(in the rows, 128 means zero)
Where one turn sends some rows of the set: a few examples, then the rows asked:
j289: [126 115  88 146 126 138 143 102 138 110 133 139 101 143 105 121 146  96
 100 101 142 145]
j815: [108 156 139 145 117 111 159 100 121 145 114 134 112 146 133 104 110 137
 148  92 113 136]
j561: [177 122 122 138 117 127 119 127 111 129 104 134 127  95 116 115 112 140
 160 136 155 129]
j290: [128 151 140 144 129  98 134 151 116 138 117 123 169 150 148 113 105 150
 126 132 116 136]
j229: [123 142  94 138 132 142 151 146 121 118 114 158 114 156 120 146 140 111
  91 152 147 145]
j141: [110 136 115 153 123 135 160  87 132 133 118 139  90 135 118 106 131 115
 122  85 124 131]
j219: [114 150 140 138 129 103 144 106 132 142 129 120 132 114 138 102 110 135
 152  85 126 113]
j603: [180 118 115 140 117 132 118 130 111 123 105 136 125  96 114 120 119 134
 150 142 159 128]
j506: [120 126 113 148 118 121 146  83 135 125 131 127 105 140 113 102 127 113
 131  75 124 142]
j844: [177 116 116 140 117 133 121 121 115 124 105 135 119  91 113 114 117 134
 153 131 156 126]
j334: [177 119 122 140 115 128 120 121 113 127 105 133 123  94 114 113 115 138
 159 131 154 126]
j513: [137 140 114 143 135 117 131 168 118 124 118 137 166 153 140 132 124 133
  94 156 135 139]
j707: [131 147 107 125 123 109 134 158 117 118 125 141 149 170 128 143 126 122
 117 154 140 161]
j435: [124 122 122 166 129 125 143  92 137 134 125 121 122 122 125  88 125 126
 112  77 115 120]
j550: [118 165 142 126 131  94 137 142 121 139 126 125 157 131 149 121 103 143
 151 123 131 123]
j131: [113 168 139 132 119 103 154 135 111 145 110 139 135 162 141 123 105 146
 147 129 118 148]
j275: [178 115 115 140 117 135 119 125 115 123 104 137 121  94 111 119 120 132
 149 137 159 127]
j384: [130 138  97 132 144 133 135 155 132 113 129 145 138 126 127 147 142 107
  91 149 162 123]
j639: [126 159 120 124 137 106 134 169 121 126 126 139 160 136 143 144 120 131
 121 155 148 130]
j597: [119 129  93 149 131 151 157 109 132 120 118 153  91 140 111 127 145 103
  92 114 142 136]
j793: [124 124  92 143 144 143 141 118 144 114 132 140 113 109 116 128 147  98
  93 112 156 113]
j402: [120 162 118 129 126 118 150 159 112 129 111 152 136 166 136 144 122 131
 117 158 137 151]
j886: [117 146 134 137 113  96 143 103 125 135 129 123 129 152 129 103 107 135
 155  88 112 149]
j889: [124 158 132 127 115  91 137 141 115 132 124 130 152 169 136 123 106 139
 149 128 121 158]
j587: [179 121 119 136 116 129 119 131 111 126 104 135 128  97 115 119 115 139
 156 142 157 129]
j204: [116 131 117 146 135 128 145  92 145 129 134 126 110 102 122 106 131 112
 123  79 138 108]
j517: [138 120  94 154 140 141 133 148 130 113 123 141 141 139 124 130 143 112
  70 142 144 133]
j97: [131 109  96 164 138 145 139 109 139 120 126 133 119 124 117 109 144 109
  79 102 134 121]
j94: [123 141 143 156 126 103 141 112 126 145 121 115 147 136 142  91 106 147
 136  93 107 127]
j330: [134 126  87 135 129 133 137 140 128 107 130 148 124 158 112 142 146 102
  92 141 150 155]

j550 -> j219
j334 -> j844
j131 -> j815
Now these:
j886 -> j506
j94 -> j435

Where one turn sends some rows of the set: a few examples, then the rows asked:
j855: [128 129 120 131 115 128 162 144 143 114 128 126 118 120 117 172 109 108]
j505: [149 138 116 134 116 132 137 143 156 140 120 123 111 122 131 169 139  98]
j236: [143 114 127 126 127 124 120 120 135 154 110 127 115 154 171 136 168 109]
j823: [119 119 130 134 119 113 169 144 132 110 126 124 107 112 105 165 106 118]
j679: [117 130 143 104 144 129 120 141 107 133 137 100 110 118 117  85 145 137]
j239: [127 117 150 117 141 124 164 145 116 101  97 127 121 140 112 101 150 156]
j483: [113  88 154  90 135 133 168 114 103  99 128 119 107 145 154 151 165 129]
j446: [138  93  99 119 115 145 136 141  92 143 117 108 111 146 144 135 155 100]
j819: [ 99 101 149  98 118 131 142 134 136 122 147 141 124 138 172 164 157 106]
j739: [120 103 107 100 119 150 117 136 134 145 123 123 130 116 168 135 130 103]
j540: [ 99 110 152 108 140 130 123 144 154 118 141 122 103 110  97 143 173 132]
j56: [112 138 139 127 127 112 121 147 116 144 156  93  93 111 109 140 146 106]
j218: [157 162 135 118 143 126 147 142 116 134 109  95 102 123 140 125 129 122]
j45: [ 90 118 151 106 141 127 122 140 153 118 144 132 107 111 104 148 172 122]
j633: [137 157 142 135 122 106 146 145 112 130 127 108 109 123 133 116 109 125]
j771: [130  81 128  99 110 144 170 124 105 112 139 136 123 144 156 147 123 112]
j250: [153 117 111 107 137 152 152 131 127 128  88 119 132 123 134 104 127 129]
j326: [122 114 117 104 142 150 121 145 129 141 113 106 110 130 113 137 196 110]
j491: [ 98 117 142 105 143 139 118 140 153 126 136 120 109 122 105 145 188 117]
j612: [138 118 133 113 142 144 166 128 113 105  94 126 128 150 113  97 146 145]
j181: [146 143 129 115 129 139 131 148 120 142 144  90  83 112 119 147 145  99]
j217: [116  86 147  97 133 128 159 112 106 120 122 125 111 159 156 137 176 115]
j270: [126  90 147  92 119 138 168 116 116  93 141 131 112 135 156 157 129 126]
j960: [125 123 129 131 117 120 166 146 125 105 128 132 113 119 105 161 102 114]
j785: [112 102 157  93 123 135 158 128 124 101 147 138 116 141 165 170 161 125]
j423: [136 143 138  90 149 152 119 153 121 136 129  96 104 108 131 104 152 128]
j366: [125 117 148 118 147 129 159 129 110 103  98 129 116 145 108 101 158 146]

j785 -> j483
j855 -> j491
Now these:
j423 -> j218
j771 -> j819
j326 -> j250
j823 -> j540
j236 -> j446
j633 -> j56
j45 -> j366

Where one turn sends some rows of the set: a few examples, then the rows asked:
j949: [124 102 149 114 144 123 177 132 133 132 106 127 135 118 132 128 141 119
 132]
j434: [116 109 123 130 139 103 138 108 149 115 138 119 125 114 122 166 162 126
 154]
j781: [140 148 153 117  94 144  96 120 126 151 112 150 152 135 146 121 148 141
 127]
j651: [128 103 122 116 127 112 171 123 136 118 122 123 123 117 126 154 159 131
 157]
j224: [142 135 134 165 139 147 103  98  96 129 143 142 105 128 112 149 146 145
 125]
j763: [159 143 138 146 112 169  98 116 112 130 129 158 135 134 125 132 133 143
 130]
j467: [111 143 159 118 112 106 100 105 119 164 115 130 134 130 144 133 171 144
 119]
j497: [108 146 152 117 100 144  99 122 127 154 119 157 149 144 151 128 150 140
 118]
j783: [155 127  85 115 133 112 152 136 107 126 114 122 126 137 131 121 116 149
 115]
j231: [150 149  90 117 120 124 119 128 116 109 114 140 126 140 140 113 105 149
 106]
j678: [105 108 162 117 149 112 143 120 154 135 114 124 145 114 136 133 146 112
 128]
j681: [148 120  82 117 122 106 156 126 119 114 127 121 119 130 125 151 145 148
 146]
j826: [ 95 115 169 117 144 116 149 113 142 122 107 132 123 115 140 125 149 117
 122]
j232: [159 140  88 124 136 122 117 132 124 122 121 131 142 137 131 120  99 142
 109]
j238: [ 96 134 132 153 134 124 102  98 104 142 147 139 104 139 126 159 162 148
 116]
j209: [142 117 127 113 146 124 165 140 115 136 101 127 135 130 136 106 114 130
 107]
j307: [ 85 139 152 126 116 114 102 107 120 158 129 141 125 140 145 144 171 143
 116]
j33: [107 114 130 131 131 112 144 103 140  97 131 130 106 115 124 161 164 130
 153]
j778: [133 128 140 114 146 124 130 135 139 141 104 131 156 128 142 104 107 122
 101]
j835: [130 145 134 139 108 171  97 125 115 135 130 166 139 147 136 131 130 142
 119]
j419: [125 139 124 160 131 159 100 109 102 129 148 156 111 144 120 150 138 147
 119]
j660: [112 133 148 148 139 108 103  91 100 151 137 124 103 126 125 150 171 148
 118]
j225: [122 136 144 109 137 123 135 129 128 129  94 139 136 131 148  95 113 128
  94]
j424: [142 136  82 130 116 118 124 111 124  89 137 136 107 132 124 153 138 150
 143]
j184: [148 127  77 134 132 110 119 115 133 107 143 124 124 129 119 160 134 144
 141]

j184 -> j434
j209 -> j783
j763 -> j224
Now these:
j419 -> j238
j424 -> j33

Where one turn sends some rows of the set: a few examples, then the rows asked:
j593: [128 112  96 161 153 133 164 125 110 129 119 109 130 114 111]
j176: [113 108 109 177 145 118 140 109 126 130 110 100 181 119 104]
j853: [144  93 112 145 154 117 123  73 128  88 133 110 166  92 115]
j380: [162 130  72 152 128 111 166 125 123 104 160 145 183 101 118]
j646: [152 136  93 116 142 102 150  95 126 109 120 155 134 105 143]
j585: [154 106  90 134 135 108 186 130 141 101 132 155 140 101 113]
j46: [112 105 100 177 141 118 137  96 128 133 107 101 175 119 114]
j975: [162 132 130 136 146  83 123 114 139 106 119 135 123  98 101]
j606: [131 131 100 192 136 113 125 102 134 110 118 101 117 102 122]
j162: [112 106 101 177 146 113 136 105 125 133 109 102 180 118 105]
j821: [183 126 111 136 110  87 136  99 125 102 142 157 157 102 115]
j477: [161 140 134 138 148  80 124 113 136 107 122 131 131  93  99]
j688: [143 135 128 152 143  96 140  90 105 130 117 123 121 107 135]
j152: [161 130  66 159 126 112 166 118 126 101 160 151 175  95 119]
j41: [122 124  80 213 144 116 144 116 141 119 118 139 162 107 122]
j690: [178 131 114 140 112  84 146 105 124 111 138 167 159 100 119]
j952: [139  95  77 176 128 141 157 121 122 110 144 109 167 103 105]
j743: [115 123 125 147 130 136 150 119 145 103 128 148 180 110 138]
j971: [162 137 109 185 115 112 168 119 110 128 130 155 157 108 129]
j830: [156 133  77 154 127 107 170 121 117 104 160 149 185 100 114]
j636: [129 149 101 156 158  86 160 116 149 119 106 157 135 104 105]
j86: [138 104 103 167 154  92 151 104 177  98 152 115 154 124 131]
j458: [141  94  69 169 128 140 149 111 128 100 144 110 174 104 102]
j355: [142  84  88 183 120 117 168 106 144 119 130 161 162 108 108]
j317: [155 111  98 144 143  82 130  93 172  87 153 124 162 120 117]
j482: [179 113 100 169 130 108 141 102 148  99 124 154 117  92 104]
j531: [136 101  99 150 135 107 141  78 140 129  83 132 142 122 123]
j547: [145 109  90 170 132  63 118 109 113  87 116 133 157 112 144]
j893: [135 115 117 160 135  94 128 143 114 112 164 150 161 118  92]
j408: [118 137 140 136 143 113 137 127 136 110 126 139 183 116 119]
j936: [101 142 103 157 132 103 150 120 106  93 147 114 170  93  99]
j774: [148 132  55 173 130 127 156  86 131 111 137 123 145 109 137]
j581: [155 103  79 168 119  85 116  97 119  81 131 126 182 109 129]
j691: [156 142 130 138 154  80 123 122 134 106 125 134 133 101  97]
j859: [138  93  70 169 125 137 153 116 128 110 144 108 173 107 102]
j68: [121 136 104 153 156  93 108  85 154 115 107 114 151 114 107]
j468: [119 139 103 153 155  94 108  92 151 115 102 113 148 107 104]
j700: [115 140 103 152 164  93 116  95 150 120 104 114 143 110 110]
j737: [182 131 112 135 113  91 138 100 126 109 144 161 160  98 119]
j391: [107 138 100 148 116  91 152 109 108  83 144 134 140  83 112]
j618: [118 103 115 169 137  98 114 130 126 122 153 148 135 128 108]
j370: [148  91 115 151 157 116 153  83 116  85 138 132 160  76 128]

j482 -> j971
j821 -> j830
Now these:
j380 -> j859
j408 -> j317
j355 -> j41
j952 -> j46
j618 -> j547

